128 stands for zero in the data rows.
Here are some numbered points:
[182 113 145 169 151 105 144  79] 0
[112 115  65  68 106 138  88 196] 1
[108 172  61  88  86 142 101 223] 2
[ 67 144 201  56 144 165  93 144] 3
[138 105 129 188 150 123 171 107] 4
[140 114 159 144 138 106 137 108] 5
[118 148 212 199 132 114 147 139] 6
[105  76 255  69 151 130 128  66] 7
[155 159  99 216 132 166 113  87] 8
[163 103 219 104 126  99 124  89] 9
[232  95  58 198 127 125 196 103] 10
[145 104 124 201 104 149 184 137] 11
[138 114 182  49 123 108  96 124] 12
[134 158   5 113  82 132  99 163] 13
[125 136  17 156 111 125 116 188] 14
[ 90 166 195  96 124 143 103 178] 15
[184 103   2 156 150 139 127  39] 16
[176 128  68 224 120 152 151 144] 17
[ 92 151 105  67 146 110 104 151] 18
[184 149  14 161 120 137 136  96] 19
[ 50 117 197  48 107 151  91 162] 20
[189 117 102 119 136 132 129 145] 21
[135 107 243 188 163 113 171  27] 22
[223 140  65 244  98 140 171  65] 23
[221 112   9 215 179 129 157  54] 24
[216 118  32 183 125 137 152 137] 25
[125 123  95 145 137 149  87 109] 26
[ 86 103 255   6  82  97 116  93] 27
[167 135  83 160 118 140 147 133] 28
[ 76 111 207  76 125 103 103 188] 29
Which two points above are nearest to each new point, looking only along the 2 directions in which the numbered points spread most? Their numbers follow each, nearest first.
[128 118  24 100 153 124  83 100] 14 21
[ 98 132 240 151 149 108 119  99] 9 7
[238 100  50 255  88 133 187 141] 24 10
[201 101  48 118 149 133 114  70] 28 8
[ 89 148 121 255  88 148 180 194] 28 21
[134 117 191 162 173 157 113  49] 6 9
[105 138 165 123 149 109 121 151] 12 15
[ 58 163 222  32 132 120  89 170] 20 3
[201  93  19 146  99 140 138 121] 19 25
[121 141  81  82  91 151 137 146] 18 1
[167  83 106 144 108 141 117  69] 11 4
[171 151  35 202  72 148 144 188] 19 14
[ 99 129   3  85 137 124  97  78] 14 13
[ 85 100 139  17 110 153  85 119] 15 29
[ 44 165 255  39 103 122  88 218] 20 3
[ 72 159 108 160 116 144 116 200] 18 1
[203  93 140 103 119 114 149 100] 5 4
[147 147  25 202 114 153 140 151] 19 25
[126  94  96 104 116 125  83 194] 18 1
[179 125 179 190 124 141 178 118] 0 4
[192 119  49 207 115 124 161  74] 10 16
[190 144  22 103 116 160 100 165] 14 13
[ 78 133 205 156 164 149 127 106] 9 6
[ 29 172 193  69 111 116 128 207] 20 29
[138 150  60 197 137 145 127 147] 28 19
[ 52 138 244  59 155 126  80 133] 27 3
